In the data rows, 50 means zero.
One hidden rule gives every row of this table a label. Here are some rows, each with its label.
[64. 47. 26. 61. 61. 33. 70. 63. 33. 83. 35. 69. 57. 52. 46. 62. 56. 22. 34. 45. 51. 42. 46. 50. 58. 68. 59. 42. 57. 47. 37. 57.] u
[48. 57. 60. 47. 28. 46. 43. 53. 74. 19. 56. 31. 26. 44. 38. 54. 55. 45. 70. 56. 48. 59. 43. 51. 45. 29. 42. 59. 44. 60. 39. 67.] u
[55. 33. 58. 57. 26. 56. 49. 68. 87. 36. 57. 47. 56. 48. 42. 30. 44. 54. 55. 47. 54. 50. 23. 43. 37. 47. 43. 54. 40. 53. 58. 60.] u
[58. 61. 30. 48. 67. 31. 75. 62. 13. 52. 37. 51. 78. 61. 34. 72. 58. 30. 43. 36. 48. 41. 46. 47. 50. 66. 65. 47. 44. 50. 45. 48.] m
[57. 40. 62. 50. 39. 65. 43. 60. 31. 28. 61. 49. 49. 49. 58. 37. 58. 53. 57. 53. 54. 52. 63. 58. 57. 63. 47. 52. 40. 40. 50. 58.] z
[61. 20. 57. 59. 53. 32. 57. 39. 30. 59. 72. 54. 64. 45. 64. 45. 36. 53. 50. 46. 32. 50. 26. 45. 47. 60. 77. 52. 44. 47. 82. 39.] m
[47.  0. 32. 57. 72. 32. 79. 43.  0. 73. 58. 46. 87. 52. 70. 17. 25. 19. 26. 31. 32. 42. 18. 32. 70. 80. 80. 47. 39. 28. 66. 42.] m
[56. 56. 33. 46. 68. 34. 85. 58.  3. 64. 26. 71. 61. 63. 51. 48. 43. 34. 34. 32. 60. 44. 31. 52. 56. 76. 61. 32. 62. 49. 37. 66.] m
[52. 34. 60. 44. 54. 41. 72. 58. 43. 68. 54. 63. 60. 65. 48. 45. 30. 29. 39. 33. 39. 46. 43. 50. 55. 57. 50. 51. 52. 48. 56. 62.] u
[49. 42. 40. 53. 42. 55. 33. 50. 99. 38. 49. 53. 33. 54. 40. 53. 62. 58. 50. 52. 48. 51. 28. 51. 64. 69. 42. 49. 44. 55. 40. 26.] z
[43. 58. 39. 54. 48. 29. 47. 60. 40. 45. 47. 48. 49. 44. 52. 45. 48. 37. 48. 47. 58. 54. 44. 46. 58. 82. 49. 53. 44. 48. 38. 50.] z
[70. 91. 50. 41. 38. 47. 30. 78. 60. 37. 33. 53. 32. 62. 36. 80. 66. 51. 48. 64. 66. 44. 80. 67. 46. 51. 34. 41. 79. 67. 10. 68.] u
[68. 70. 42. 49. 62. 42. 53. 59. 34. 63. 33. 65. 51. 55. 50. 56. 68. 54. 37. 44. 49. 45. 47. 46. 58. 76. 57. 45. 64. 46. 49. 69.] z
[60. 64. 54. 47. 47. 55. 55. 57. 83. 62. 39. 56. 55. 48. 39. 78. 66. 42. 40. 71. 64. 44. 69. 56. 45. 50. 47. 56. 53. 54. 35. 86.] u
[45. 56. 76. 40. 29. 64. 27. 35. 74. 17. 51. 32. 32. 37. 45. 44. 54. 58. 71. 66. 46. 64. 59. 58. 40. 11. 43. 56. 70. 59. 44. 37.] z
[34. 61. 62. 49. 25. 68.  7. 26. 68. 44. 49. 29. 31. 28. 48. 34. 58. 79. 69. 71. 48. 63. 44. 50. 37. 15. 44. 62. 35. 50. 55. 31.] z
[55. 28. 49. 44. 55. 40. 52. 50. 32. 59. 55. 47. 45. 40. 50. 46. 55. 48. 61. 67. 60. 50. 46. 50. 42. 50. 53. 53. 56. 46. 39. 36.] m
[42. 49. 58. 54. 40. 53. 65. 54. 41. 46. 70. 61. 45. 50. 54. 40. 57. 46. 45. 63. 48. 60. 67. 43. 51. 43. 59. 51. 35. 43. 60. 50.] m
[37. 68. 69. 49. 37. 43. 29. 63. 86. 42. 27. 44. 26. 65. 38. 77. 57. 64. 64. 75. 59. 50. 86. 52. 27. 39. 54. 52. 63. 57. 31. 57.] z
[35. 68. 63. 50. 43. 64. 48. 42. 76. 24. 67. 24. 50. 41. 66. 36. 53. 67. 69. 51. 52. 62. 52. 50. 38. 44. 43. 65. 39. 53. 61. 27.] m
[62. 44. 54. 54. 51. 27. 64. 58. 79. 56. 35. 36. 51. 56. 47. 50. 45. 40. 46. 37. 57. 49. 54. 56. 40. 66. 49. 48. 75. 48. 41. 70.] u
[63. 79. 48. 41. 42. 47. 51. 55. 52. 42. 32. 25. 40. 54. 48. 29. 57. 41. 48. 59. 56. 46. 60. 58. 49. 50. 54. 53. 74. 47. 27. 50.] z
[44. 11. 91. 65. 46. 82. 24. 27. 33. 18. 62. 38. 46. 30. 59. 30. 35. 61. 51. 55. 49. 64. 35. 42. 26. 27. 36. 76. 14. 50. 83. 19.] m
[47. 68. 57. 52. 56. 51. 45. 46. 71. 48. 49. 44. 34. 56. 49. 51. 51. 43. 44. 43. 52. 54. 42. 54. 55. 43. 55. 52. 44. 58. 53. 42.] m
[25. 22. 81. 62. 27. 73. 38. 19. 72. 42. 77.  4. 28. 45. 73. 48. 39. 83. 69. 57. 36. 62. 16. 46. 29. 24. 42. 62. 44. 53. 72. 30.] m
[34. 27. 69. 56. 49. 53. 28. 38. 99. 26. 74. 39. 56. 32. 59. 24. 45. 83. 52. 47. 40. 57. 49. 39. 27. 54. 41. 65. 12. 54. 74. 11.] z
[52. 57. 59. 66. 52. 42. 57. 43. 58. 74. 44. 48. 54. 47. 48. 38. 48. 38. 43. 32. 49. 49. 43. 48. 60. 40. 59. 28. 59. 48. 59. 52.] m
[37. 47. 65. 57. 31. 78. 44. 38. 72. 33. 53. 16. 43. 42. 51. 24. 38. 80. 59. 52. 36. 56. 23. 48. 38. 45. 38. 63. 40. 45. 68. 14.] m
[47. 71. 51. 41. 58. 55. 44. 48. 35. 71. 49. 52. 50. 54. 49. 54. 53. 63. 62. 46. 58. 53. 58. 50. 56. 33. 52. 44. 56. 52. 38. 61.] z
[36. 44. 59. 39. 42. 70. 10. 59. 46. 26. 75. 27. 34. 41. 50. 20. 52. 81. 54. 56. 47. 49. 73. 47. 27. 39. 30. 58. 31. 48. 74. 53.] z
[64. 31. 48. 58. 57. 48. 44. 64. 25. 57. 57. 64. 64. 59. 51. 48. 52. 38. 46. 44. 48. 50. 55. 51. 78. 62. 60. 38. 68. 46. 59. 47.] z
[44. 58. 65. 51. 29. 49. 47. 35. 70. 39. 37. 30. 47. 45. 50. 58. 67. 41. 59. 53. 44. 48. 81. 55. 45. 38. 36. 58. 43. 61. 50. 49.] m
[59. 18. 34. 60. 81. 31. 93. 47.  0. 82. 43. 63. 59. 61. 53. 42. 36. 18. 30.  6. 45. 51. 45. 37. 77. 75. 60. 47. 39. 38. 64. 45.] m
[42. 61. 61. 37. 40. 42. 21. 52. 85. 24. 47. 34. 35. 48. 51. 63. 61. 64. 53. 63. 56. 58. 74. 66. 38. 32. 38. 57. 45. 62.  8. 72.] z
[48. 37. 58. 47. 54. 53. 36. 59. 73. 76. 59. 40. 41. 37. 39. 44. 60. 81. 50. 55. 44. 51. 61. 54. 58. 47. 62. 47. 51. 60. 62. 51.] z
[41. 18. 37. 58. 86. 46. 78. 46.  0. 70. 60. 63. 83. 61. 56. 49. 38.  2. 29. 22. 35. 47. 28. 44. 68. 87. 71. 34. 52. 40. 52. 33.] m
[58. 66. 48. 55. 57. 43. 44. 51. 85. 49. 29. 52. 44. 53. 38. 68. 52. 32. 41. 55. 49. 45. 84. 52. 54. 53. 53. 39. 55. 46. 51. 50.] z
[61. 87. 58. 28. 43. 67. 55. 61. 95. 34. 46. 58. 53. 54. 37. 94. 57. 38. 54. 63. 57. 47. 87. 61. 47. 36. 39. 42. 60. 65. 17. 72.] u
[64. 40. 58. 39. 48. 45. 39. 56. 34. 55. 48. 43. 49. 47. 51. 58. 62. 44. 51. 64. 46. 46. 49. 54. 61. 45. 37. 43. 65. 48. 44. 48.] u
[32.  9. 64. 55. 36. 58. 56. 29. 29. 48. 78. 43. 49. 30. 62. 25. 31. 60. 65. 41. 50. 64. 16. 35. 36. 34. 46. 53. 19. 47. 99.  7.] m
[32. 29. 72. 64. 42. 75. 63. 29. 40. 34. 83. 33. 41. 39. 68. 13. 33. 89. 67. 41. 40. 58. 18. 36. 45. 31. 55. 80. 24. 55. 95. 18.] m
[41.  5. 63. 59. 69. 82. 56. 41. 15. 57. 64. 52. 64. 55. 67. 41. 24. 56. 60. 41. 39. 52. 34. 45. 48. 43. 66. 66. 32. 41. 81. 25.] m
[54. 61. 34. 56. 55. 34. 58. 48. 29. 78. 24. 75. 64. 61. 58. 53. 54. 21. 56. 55. 49. 56. 41. 48. 57. 67. 50. 34. 60. 50. 48. 68.] m
[56. 43. 24. 40. 53. 38. 63. 68. 42. 80. 16. 68. 43. 52. 42. 86. 51. 36. 52. 48. 52. 34. 79. 51. 56. 69. 50. 42. 66. 47. 21. 99.] u
[39.  1. 52. 60. 66. 66. 71. 35.  6. 66. 77. 54. 62. 35. 75. 14. 38. 68. 45. 17. 42. 59. 22. 36. 57. 54. 66. 59. 40. 50. 69. 59.] m
[21.  0. 47. 67. 32. 81. 60. 26. 38. 25. 83. 38. 52. 25. 73. 19. 37. 63. 61. 48. 38. 52. 20. 37. 48. 33. 51. 67. 21. 51. 84.  2.] m
[40. 61. 59. 51. 51. 49. 45. 43. 72. 63. 53. 50. 46. 53. 45. 61. 61. 50. 52. 50. 46. 48. 35. 47. 47. 29. 53. 56. 45. 46. 57. 45.] m
[49. 56. 53. 51. 56. 68. 41. 57. 67. 60. 51. 49. 79. 60. 61. 22. 48. 48. 46. 39. 48. 55. 28. 37. 53. 63. 61. 53. 46. 43. 68. 33.] z
[36. 26. 52. 60. 55. 70. 39. 55. 74. 33. 58. 39. 35. 45. 52. 30. 42. 70. 55. 57. 38. 57. 57. 43. 48. 19. 40. 68. 50. 52. 71. 22.] u
[50. 67. 46. 48. 46. 36. 45. 41. 66. 37. 69. 54. 40. 50. 42. 81. 60. 28. 59. 66. 60. 39. 76. 56. 54. 49. 44. 51. 58. 44. 43. 80.] m
[68. 99. 42. 35. 54. 18. 60. 67. 31. 60. 39. 57. 41. 58. 37. 90. 61. 40. 47. 47. 54. 48. 41. 61. 48. 30. 40. 46. 57. 64. 26. 72.] u
[64. 74. 45. 45. 63. 49. 44. 51. 59. 39. 52. 41. 50. 42. 32. 70. 61. 41. 49. 47. 48. 41. 64. 57. 58. 72. 39. 37. 65. 48. 48. 74.] u
[62. 61. 37. 46. 77. 35. 83. 49. 35. 62. 41. 84. 60. 73. 32. 46. 52. 42. 47. 45. 54. 29. 75. 52. 65. 69. 71. 41. 67. 43. 10. 59.] m
[57. 51. 63. 47. 36. 36. 26. 43. 48. 32. 33. 47. 28. 52. 43. 54. 57. 59. 55. 69. 66. 42. 60. 58. 51. 31. 34. 46. 60. 59. 34. 78.] z
[44. 42. 61. 52. 59. 71. 28. 52. 59. 34. 54. 53. 45. 45. 45. 50. 54. 69. 62. 57. 53. 61. 47. 56. 30. 46. 37. 55. 43. 51. 51. 60.] z
[54. 66. 34. 60. 52. 46. 44. 51. 42. 58. 58. 59. 44. 62. 52. 39. 54. 45. 42. 49. 45. 44. 54. 50. 52. 74. 51. 47. 64. 49. 42. 42.] z
[49. 64. 55. 42. 40. 56. 38. 44. 64. 34. 68. 24. 32. 44. 56. 38. 57. 62. 61. 60. 50. 48. 56. 50. 39. 42. 52. 41. 52. 59. 69. 66.] z
[53. 63. 68. 40. 51. 51. 47. 51. 51. 43. 55. 52. 33. 44. 54. 58. 48. 59. 51. 73. 50. 50. 35. 46. 52. 56. 46. 45. 43. 57. 38. 53.] u
[57. 49. 45. 39. 59. 32. 38. 60. 75. 59. 60. 43. 40. 50. 50. 61. 56. 30. 56. 47. 57. 40. 36. 54. 50. 66. 48. 40. 49. 42. 41. 44.] z
[55. 69. 54. 53. 30. 50. 44. 55. 51. 39. 66. 48. 25. 52. 58. 63. 53. 49. 59. 79. 48. 48. 67. 54. 59. 52. 37. 45. 49. 60. 48. 38.] u
[64. 77. 27. 46. 44. 46. 56. 58. 62. 57. 42. 47. 46. 56. 33. 66. 53. 69. 48. 69. 58. 49. 82. 57. 41. 32. 46. 46. 54. 63. 20. 72.] u
[41. 45. 58. 47. 31. 80. 23. 25. 77. 16. 52. 39. 29. 35. 52. 79. 55. 94. 57. 64. 46. 56. 42. 48. 35. 19. 24. 67. 51. 48. 58. 76.] u
[64. 99. 45. 39. 34. 47. 37. 65. 66. 16. 59. 43. 28. 51. 23. 56. 58. 55. 62. 65. 55. 52. 70. 64. 45. 22. 28. 55. 47. 61. 34. 82.] u
[60. 51. 35. 40. 41. 24. 46. 52. 41. 48. 27. 66. 52. 57. 53. 50. 47. 48. 46. 39. 59. 50. 57. 56. 66. 49. 44. 51. 52. 49. 53. 44.] u
[56. 41. 41. 44. 47. 48. 42. 47. 61. 42. 38. 51. 35. 47. 33. 77. 57. 25. 65. 59. 52. 46. 51. 42. 46. 55. 49. 44. 65. 54. 39. 63.] z
[48. 99. 51. 46. 57. 33. 57. 53. 72. 21. 29. 67. 54. 53. 30. 99. 66. 70. 40. 63. 67. 45. 78. 57. 66. 71. 53. 28. 71. 57. 10. 60.] m
[47. 51. 47. 53. 61. 39. 64. 47. 15. 86. 52. 61. 58. 58. 43. 28. 53. 54. 42. 53. 58. 43. 53. 54. 44. 59. 50. 45. 55. 54. 54. 22.] m
[59. 78. 44. 40. 40. 42. 53. 60. 99. 55. 46. 60. 32. 47. 43. 60. 53. 65. 55. 61. 55. 52. 78. 56. 28. 58. 39. 49. 56. 48. 22. 50.] u
[53. 68. 43. 43. 42. 27. 55. 66. 75. 58. 28. 57. 51. 64. 50. 69. 41. 45. 39. 66. 56. 44. 55. 56. 51. 79. 47. 48. 67. 47. 40. 60.] u
[49. 31. 44. 43. 54. 52. 49. 54. 70. 37. 49. 45. 50. 46. 43. 71. 45. 72. 55. 73. 45. 50. 61. 48. 49. 60. 44. 56. 50. 56. 43. 50.] u
[47. 14. 54. 56. 63. 47. 58. 63. 70. 68. 69. 62. 49. 47. 55. 42. 38. 46. 49. 36. 42. 54. 19. 51. 44. 40. 58. 45. 69. 43. 63. 38.] z
[53. 54. 49. 49. 40. 43. 50. 52. 45. 27. 38. 40. 55. 45. 45. 55. 60. 58. 61. 60. 54. 55. 59. 52. 49. 47. 59. 48. 51. 57. 44. 72.] z
[54. 62. 58. 39. 55. 44. 61. 54. 63. 57. 65. 48. 51. 50. 55. 72. 49. 40. 41. 45. 57. 53. 71. 42. 57. 52. 39. 61. 61. 48. 50. 64.] u
Here are more rows. What is the label of each one?
[53. 14. 56. 68. 67. 54. 63. 44.  0. 72. 51. 55. 61. 50. 73. 35. 23. 35. 51. 41. 45. 47. 33. 40. 39. 81. 75. 52. 24. 39. 80. 40.] m
[39. 84. 70. 47. 27. 87. 25. 38. 94. 37. 55. 17. 42. 45. 43. 78. 44. 71. 58. 59. 46. 60. 39. 52. 50. 37. 37. 69. 27. 51. 76. 42.] z
[58. 99. 46. 28. 40. 37. 37. 84. 96. 59. 12. 57. 34. 58. 33. 99. 74. 38. 48. 78. 75. 28. 98. 71. 55. 33. 34. 45. 77. 58.  5. 93.] u
[68. 43. 21. 60. 71. 19. 90. 63.  0. 91. 30. 91. 90. 66. 63. 64. 40. 29. 33. 22. 41. 35. 68. 50. 77. 97. 70. 27. 65. 37. 44. 42.] m
[46. 49. 43. 41. 36. 63. 30. 39. 68. 16. 62. 45. 28. 65. 46. 48. 61. 76. 51. 52. 60. 62. 66. 49. 47. 41. 45. 59. 44. 61. 66. 55.] z
[62. 89. 42. 53. 60. 29. 52. 70. 73. 70. 40. 64. 61. 65. 44. 63. 61. 36. 50. 67. 56. 45. 47. 56. 51. 42. 49. 36. 69. 52. 29. 66.] u
[49. 70. 21. 33. 69. 47. 41. 51. 63. 51. 25. 65. 46. 56. 43. 52. 51. 34. 45. 64. 62. 48. 61. 61. 49. 61. 42. 35. 80. 55. 44. 66.] u
[61. 51. 48. 43. 65. 29. 47. 48. 35. 54. 37. 66. 71. 52. 53. 58. 48. 45. 41. 34. 57. 54. 54. 50. 59. 55. 43. 44. 56. 44. 17. 49.] u
[44. 50. 48. 59. 52. 64. 37. 53. 61. 48. 59. 38. 49. 39. 58. 38. 50. 72. 52. 37. 41. 61. 41. 46. 38. 25. 52. 51. 44. 49. 45. 40.] z
[52. 79. 52. 48. 45. 66. 55. 41. 29. 51. 49. 57. 26. 36. 53. 47. 40. 58. 54. 44. 53. 47. 37. 55. 50. 54. 59. 52. 36. 46. 56. 37.] m
[51. 88. 41. 45. 46. 49. 50. 52. 67. 53. 50. 40. 59. 41. 49. 58. 58. 55. 58. 63. 43. 51. 84. 57. 34. 35. 38. 52. 60. 52. 51. 56.] u
[45. 53. 53. 45. 26. 59. 27. 47. 82. 36. 76. 32. 54. 46. 44. 38. 46. 59. 61. 57. 47. 46. 38. 50. 39. 46. 50. 54. 26. 56. 49. 35.] z
[62. 60. 39. 38. 48. 42. 39. 64. 89. 57. 36. 67. 45. 53. 43. 65. 53. 47. 52. 56. 54. 54. 90. 59. 66. 48. 63. 41. 59. 52. 56. 80.] z
[61. 71. 42. 51. 60. 27. 60. 70. 89. 51. 36. 61. 63. 56. 47. 64. 48. 40. 36. 60. 64. 40. 55. 41. 55. 49. 48. 43. 66. 51. 40. 79.] u
[54. 54. 53. 48. 55. 65. 61. 59. 69. 53. 43. 60. 44. 46. 46. 66. 55. 58. 40. 61. 54. 51. 43. 59. 60. 53. 45. 53. 63. 52. 56. 52.] u
[59. 23. 51. 53. 19. 63. 32. 46. 73. 46. 56. 53. 36. 49. 52. 18. 57. 53. 47. 58. 50. 53. 73. 55. 39. 32. 41. 54. 33. 51. 22. 53.] z
[48. 49. 53. 56. 56. 60. 13. 59. 89. 36. 42. 41. 39. 51. 46. 53. 49. 58. 62. 60. 55. 51. 61. 57. 43. 37. 49. 36. 37. 65. 22. 81.] z
[51. 47. 40. 49. 54. 47. 43. 50. 58. 46. 52. 69. 25. 58. 48. 52. 64. 51. 41. 43. 47. 37. 55. 49. 53. 64. 53. 54. 54. 52. 37. 52.] z
[43. 25. 59. 63. 60. 53. 38. 50. 16. 55. 65. 47. 49. 46. 53. 33. 40. 59. 64. 48. 45. 62. 24. 52. 41. 47. 48. 66. 27. 54. 41. 39.] z
[54. 43. 51. 56. 61. 61. 43. 55. 14. 68. 62. 54. 58. 48. 49. 62. 40. 58. 54. 43. 45. 54. 45. 50. 56. 55. 49. 62. 42. 48. 79. 42.] z
[66. 42. 34. 49. 73. 12. 53. 60.  5. 84. 31. 95. 74. 70. 53. 70. 48. 16. 37. 36. 50. 37. 67. 52. 73. 85. 67. 39. 71. 38. 28. 62.] z
[66. 99. 50. 48. 30. 35. 28. 48. 54. 42. 53. 39. 37. 48. 38. 57. 65. 53. 63. 47. 57. 59. 64. 58. 53. 26. 50. 55. 60. 51. 58. 63.] z
[58. 48. 45. 39. 60. 45. 23. 59. 82. 52. 45. 53. 43. 50. 44. 92. 51. 23. 40. 69. 56. 46. 64. 58. 57. 36. 53. 50. 58. 53. 38. 62.] z
[39.  5. 67. 62. 36. 57. 58. 21. 39. 42. 65. 53. 62. 53. 67. 34. 32. 60. 45. 33. 43. 64.  1. 47. 55. 35. 69. 60. 11. 42. 93.  1.] m
[47. 54. 55. 48. 60. 66. 60. 67. 25. 37. 56. 54. 52. 55. 51. 38. 51. 51. 49. 37. 40. 44. 58. 38. 48. 41. 48. 36. 38. 45. 44. 55.] u
[51. 85. 53. 42. 46. 67. 45. 56. 53. 51. 50. 44. 55. 46. 47. 46. 69. 54. 45. 50. 53. 48. 74. 52. 34. 45. 51. 46. 38. 53. 50. 53.] z
[47. 83. 37. 47. 31. 64. 37. 65. 90. 28. 49. 47. 27. 44. 51. 58. 67. 83. 59. 70. 60. 53. 85. 55. 48. 26. 35. 60. 52. 55. 15. 67.] u
[59. 34. 25. 62. 75. 33. 87. 56.  0. 56. 39. 68. 77. 69. 55. 75. 43. 23. 31. 21. 44. 50. 47. 49. 76. 79. 62. 35. 45. 35. 61. 41.] m
[51. 43. 46. 50. 56. 38. 46. 37. 33. 80. 31. 60. 52. 64. 48. 48. 56. 52. 57. 47. 43. 52. 44. 48. 57. 63. 49. 48. 46. 45. 46. 58.] m
[53. 25. 56. 57. 60. 51. 65. 43. 32. 54. 84. 58. 73. 47. 57. 33. 30. 58. 44. 29. 50. 54. 33. 37. 47. 28. 59. 44. 58. 41. 45.  2.] m
[63. 79. 47. 36. 47. 34. 35. 57. 52. 46. 31. 64. 39. 44. 40. 87. 54. 41. 51. 71. 57. 56. 89. 53. 47. 56. 31. 50. 62. 58. 42. 46.] u
[28. 79. 62. 50. 33. 70.  7. 39. 72. 15. 80. 16. 18. 22. 60. 37. 61. 77. 64. 71. 51. 57. 20. 47. 21.  6. 43. 58. 36. 62. 79. 37.] z
[37. 14. 64. 58. 49. 47. 68. 36.  0. 54. 64. 56. 51. 53. 69. 36. 35. 50. 43. 39. 39. 57. 11. 45. 57. 66. 61. 59. 23. 48. 87. 12.] m
[32. 38. 63. 51. 62. 56. 77. 31.  0. 51. 58. 37. 45. 44. 64. 21. 40. 71. 49. 37. 37. 54.  0. 32. 47. 55. 53. 54. 42. 44. 89. 15.] m
[58. 13. 36. 48. 42. 57. 63. 54. 42. 67. 59. 54. 55. 48. 49. 50. 59. 38. 50. 48. 54. 47. 52. 46. 51. 45. 46. 45. 54. 50. 67. 35.] u
[56. 91. 51. 35. 51. 59. 30. 59. 87. 43. 37. 62. 38. 55. 48. 74. 58. 47. 48. 66. 48. 56. 88. 59. 29. 70. 53. 51. 67. 56. 40. 73.] z
The hidden rule looks at only part of the columns. Which column or columns, counting from 0, in order?
6 7 26
